The same turns and mirrors carry the whole set onto itself and the rows of a family onto each other. Which other rows belong to the same family as each row named below? List them in the order they appear above.
These 20 rows form 5 families of 4 rows each.
Q32: -1.49  -1.95  0.74  3.80  -0.21  -3.14  -1.36  -1.33  -0.42  0.19  -3.59  0.30  -0.91  0.03  0.96  2.35  1.07  0.10  0.98  1.73  0.20  1.34  0.90  -1.02
Q248: -2.73  0.62  2.52  2.72  -0.36  -0.88  -0.09  -2.20  -2.41  -1.25  -3.39  -1.14  -0.19  -2.46  0.80  0.69  0.65  1.05  1.54  2.12  -1.36  0.24  1.25  -1.21
Q219: -2.88  0.71  2.62  2.57  -0.47  -0.30  -0.54  -2.14  -2.56  -1.02  -3.30  -0.88  -0.10  -2.07  0.90  1.21  1.07  1.06  1.26  2.00  -1.91  0.93  1.32  -1.15
Q453: -0.32  -1.36  -0.48  1.36  -0.23  1.36  1.84  2.40  0.28  1.11  -0.42  0.48  0.41  0.81  1.56  1.68  1.44  -3.53  -0.94  0.06  2.76  -0.69  -2.32  0.13
Q322: -1.26  0.50  0.67  -0.43  0.17  5.06  1.51  1.64  -1.82  0.43  0.30  -0.35  0.38  -1.81  1.88  0.62  0.83  -1.34  -0.72  0.55  0.86  -1.35  -1.15  -0.54
Q63: 0.07  -0.95  -0.24  0.54  0.00  1.74  1.28  2.72  -0.36  1.30  -0.61  -0.02  0.39  1.32  1.25  1.40  0.58  -3.39  -0.79  -0.05  2.85  -0.39  -2.39  0.26
Q507: -3.34  0.80  2.53  2.77  0.30  -0.95  -0.47  -2.06  -2.89  -0.71  -3.18  -1.12  -0.41  -2.01  1.34  0.34  0.19  0.85  1.38  1.70  -1.21  1.13  1.34  -1.70
Q763: -1.27  -1.79  1.07  2.90  -0.22  -3.54  -1.76  -0.63  -0.72  0.13  -3.36  -0.71  -0.98  -0.06  0.68  2.44  0.49  -0.26  1.83  1.49  0.93  1.45  1.35  -1.03
Q273: -1.75  -2.11  1.43  3.27  -0.33  -3.37  -1.29  -1.19  -0.50  0.87  -3.42  0.03  -1.53  -0.43  0.64  2.14  1.02  -0.21  1.10  1.58  0.87  1.20  1.30  -0.80
Q393: -1.80  -1.63  1.40  3.41  0.68  -3.69  -1.15  -0.92  -1.11  -0.09  -3.38  -0.80  -1.33  -0.14  1.17  2.35  1.40  0.14  1.26  1.75  0.84  1.14  0.78  -1.09
Q749: -0.31  -1.12  0.25  0.26  -0.06  1.73  1.35  2.34  0.39  0.64  -0.45  0.51  0.68  1.19  1.87  1.98  0.58  -3.10  -1.01  0.38  3.15  -0.65  -2.16  0.62
Q342: -1.27  0.70  0.98  -0.31  0.61  4.75  1.71  1.42  -1.78  0.84  0.50  0.40  1.20  -1.08  2.01  0.80  0.59  -1.53  -0.11  0.30  0.91  -1.60  -1.67  -0.79
Q958: -1.09  1.14  1.29  -0.05  1.00  4.78  1.40  1.86  -1.46  0.82  0.24  -0.91  0.84  -1.60  2.14  0.56  1.15  -1.82  0.41  -0.19  1.04  -1.39  -1.93  -0.38
Q898: 0.12  -1.27  -0.25  0.90  0.42  1.78  0.85  2.57  0.15  0.94  -0.56  -0.44  0.32  0.95  1.40  1.51  0.03  -3.29  -0.71  -0.50  3.01  -0.67  -2.35  -0.16
Q201: -2.63  1.18  2.69  2.53  0.08  -0.70  -0.63  -2.17  -2.52  -0.36  -3.65  -0.97  -0.19  -2.47  0.93  0.19  0.80  1.06  2.07  1.71  -1.49  0.59  0.34  -1.16
Q515: -1.12  1.35  0.74  -0.55  0.45  4.47  1.34  2.18  -1.27  0.94  0.44  -0.63  0.68  -1.67  2.29  0.22  0.80  -1.80  0.27  0.61  0.53  -1.40  -1.46  -0.70
Q730: -1.24  0.96  0.94  -0.23  0.65  4.69  1.26  2.26  -1.33  0.71  0.08  -0.02  0.59  -1.50  2.05  0.16  1.04  -1.67  0.09  -0.03  1.09  -1.95  -1.42  -0.38
Q623: -1.58  -1.79  1.01  3.38  -0.23  -3.23  -1.02  -1.35  -0.75  0.63  -3.29  -0.42  -1.18  -0.19  1.00  2.25  1.04  0.24  1.58  2.08  0.68  1.75  1.10  -0.81
Q165: -2.58  0.83  2.82  2.38  -0.46  -0.63  -0.17  -2.69  -2.69  -0.52  -3.14  -1.03  -0.79  -2.07  0.64  0.70  1.07  0.47  1.57  2.05  -1.70  0.32  1.33  -1.44
Q243: -0.06  -1.27  -0.18  0.72  -0.02  1.11  1.12  3.17  0.14  1.52  -0.47  -0.09  0.67  0.56  1.35  1.54  0.26  -3.18  -0.99  0.05  2.58  -0.87  -2.58  0.20

Same family as Q749: Q507, Q393, Q342
Same family as Q958: Q32, Q219, Q898
Same family as Q453: Q322, Q763, Q201

The same turns and mirrors carry the whole set onto itself and the rows of a family onto each other. Which other rows belong to the same family as each row named below? List them in the order they appear above.
These 32 rows form 4 families of 8 rows each.
Q184: -1.29  -2.36  1.45  2.44  -1.01  3.24  1.07  1.02
Q964: -3.25  -0.69  3.58  2.27  -1.05  -1.81  3.41  1.17
Q821: -1.70  -1.55  3.55  1.71  0.25  -2.15  0.90  3.85
Q555: -1.78  0.12  4.13  1.66  -0.19  -1.60  0.31  3.00
Q59: -3.55  -3.44  1.53  2.61  -0.58  -0.91  3.52  1.85
Q75: -3.68  -2.37  0.48  2.37  -2.75  0.66  -1.31  1.63
Q142: -4.12  0.50  2.84  2.60  -1.18  1.23  2.20  0.12
Q580: -2.50  -1.19  3.10  2.12  -2.96  -2.86  0.09  1.88
Q244: -3.54  -0.93  1.25  2.38  -3.19  0.71  -1.48  1.13
Q308: -4.51  -0.64  1.42  2.81  -1.05  2.28  1.91  0.47
Q441: -1.94  -3.08  2.14  1.87  0.46  -1.46  0.70  4.16
Q2: -2.78  -0.17  3.09  2.01  -3.19  -1.62  -0.60  1.33
Q849: -0.77  0.37  3.90  2.20  -1.38  1.82  1.43  0.39
Q319: -2.76  -2.45  0.80  2.17  0.27  1.82  -0.65  3.23
Q598: -0.22  -0.28  4.25  2.00  -1.19  0.14  2.15  1.03
Q166: -3.27  -3.43  0.25  2.34  -2.72  -0.54  -0.67  2.21
Q403: 0.02  -1.83  4.07  1.89  -1.07  -0.96  2.71  1.65
Q937: -2.52  -2.55  2.15  2.00  -2.80  -2.80  0.15  2.32
Q433: -2.88  -3.64  0.97  2.29  -2.70  -1.82  0.01  2.66
Q668: -3.50  0.47  3.67  2.40  -1.20  -0.53  2.73  0.58
Q249: -3.39  0.18  2.41  2.22  -3.34  -0.39  -1.15  0.96
Q602: -2.91  -0.73  1.29  2.25  -0.09  2.27  -1.11  2.55
Q517: -3.11  -2.22  2.82  2.47  -0.82  -1.77  3.71  1.77
Q792: -0.26  -3.34  2.94  2.08  -0.72  -0.63  2.83  2.19
Q359: -1.19  -0.62  2.55  2.36  -1.25  3.04  1.16  0.44
Q271: -0.63  -4.13  1.79  2.27  -0.68  0.78  2.53  2.18
Q841: -1.06  -3.74  1.17  2.51  -0.75  2.33  1.78  1.69
Q323: -2.03  1.16  3.93  1.70  -0.31  -0.04  -0.43  2.32
Q868: -4.36  -2.47  0.65  2.87  -0.83  1.90  2.20  1.02
Q504: -2.74  0.62  2.77  1.82  -0.22  1.72  -1.22  2.12
Q660: -3.94  -3.55  0.74  2.86  -0.45  0.80  2.81  1.74
Q595: -2.37  -3.46  1.00  1.99  0.48  0.24  0.05  3.93

Same family as Q555: Q821, Q441, Q319, Q602, Q323, Q504, Q595
Same family as Q403: Q184, Q849, Q598, Q792, Q359, Q271, Q841
Same family as Q937: Q75, Q580, Q244, Q2, Q166, Q433, Q249

The same turns and mirrors carry the whole set onto itself and the rows of a family onto each other. Which other rows belong to the same family as each row named below? List them in the order they appear above.
These 32 rows form 4 families of 8 rows each.
Q379: 2.06  3.02  2.46  -1.52  2.23  1.17  -0.60  -0.12  -0.99
Q738: -0.06  1.72  0.80  1.19  0.80  4.73  -1.60  1.30  1.56
Q944: -0.31  1.25  3.28  1.10  2.51  1.40  -2.55  3.99  0.60
Q886: 1.76  1.05  1.20  -1.52  2.23  3.85  -1.34  2.69  0.66
Q961: -0.32  0.66  2.18  1.02  2.06  2.37  -1.69  4.48  0.38
Q96: -0.47  1.64  3.14  1.17  2.71  -0.57  0.35  1.31  -1.47
Q411: -0.31  0.22  2.59  0.93  1.05  1.50  -2.48  3.87  1.67
Q590: 2.28  2.33  1.76  -1.66  1.75  3.35  -2.03  2.14  0.39
Q861: -1.26  1.06  3.16  -1.78  1.45  2.37  -0.51  2.32  3.35
Q765: 0.19  0.88  3.55  1.08  1.36  -1.46  -1.19  0.72  -0.56
Q839: -0.49  1.14  3.63  1.17  1.73  -1.48  -0.45  0.67  -0.28
Q706: -0.78  0.10  2.19  -1.67  2.00  2.94  -0.38  3.02  2.69
Q337: -0.92  0.91  3.16  -1.56  2.68  -0.02  1.62  -0.08  0.78
Q395: -0.47  1.35  1.07  1.14  0.47  4.58  -1.37  0.55  2.05
Q108: -1.26  2.46  2.25  1.32  2.36  1.73  1.48  -0.62  -0.70
Q698: 2.20  1.71  2.06  -0.16  1.91  0.69  -1.24  -1.28  -1.04
Q566: -1.02  1.43  1.16  1.15  1.76  4.72  -0.50  2.43  1.25
Q582: 1.41  1.97  2.23  -1.40  2.82  0.78  0.64  -0.37  -1.21
Q736: 0.31  0.14  2.67  0.98  0.83  1.25  -2.98  3.46  1.15
Q365: 2.25  0.87  1.13  -0.32  1.35  3.26  -2.99  1.43  0.60
Q770: -0.52  1.93  3.96  1.29  2.94  -0.81  -1.16  1.66  -0.67
Q118: -0.13  2.61  1.86  1.36  1.50  1.82  0.42  -1.94  -0.32
Q50: 2.09  1.86  2.29  -0.49  2.31  -0.14  -0.85  -0.74  -1.09
Q610: -1.03  0.14  2.11  -0.67  1.24  3.10  -1.11  1.71  3.72
Q256: -1.14  2.48  1.55  1.36  2.13  4.85  -1.02  1.18  1.48
Q739: -1.40  0.38  3.46  -0.32  1.65  -0.25  0.24  -1.14  1.91
Q846: -1.47  1.67  3.85  -1.67  1.96  0.23  1.01  0.08  1.91
Q768: -1.20  1.03  3.09  -0.50  1.86  0.09  0.92  -1.42  1.76
Q27: -1.32  3.16  2.31  1.46  2.61  2.72  0.42  -1.10  0.06
Q374: -1.17  -0.47  2.52  -0.46  1.02  2.21  -1.50  1.77  3.63
Q494: 2.27  0.92  1.46  -0.68  1.54  2.92  -2.92  2.31  0.88
Q298: -0.57  2.21  1.92  1.34  0.98  1.87  0.43  -2.23  0.31

Same family as Q27: Q379, Q944, Q590, Q861, Q770, Q256, Q846
Same family as Q738: Q411, Q839, Q118, Q50, Q610, Q768, Q494
Same family as Q961: Q886, Q96, Q706, Q337, Q108, Q566, Q582

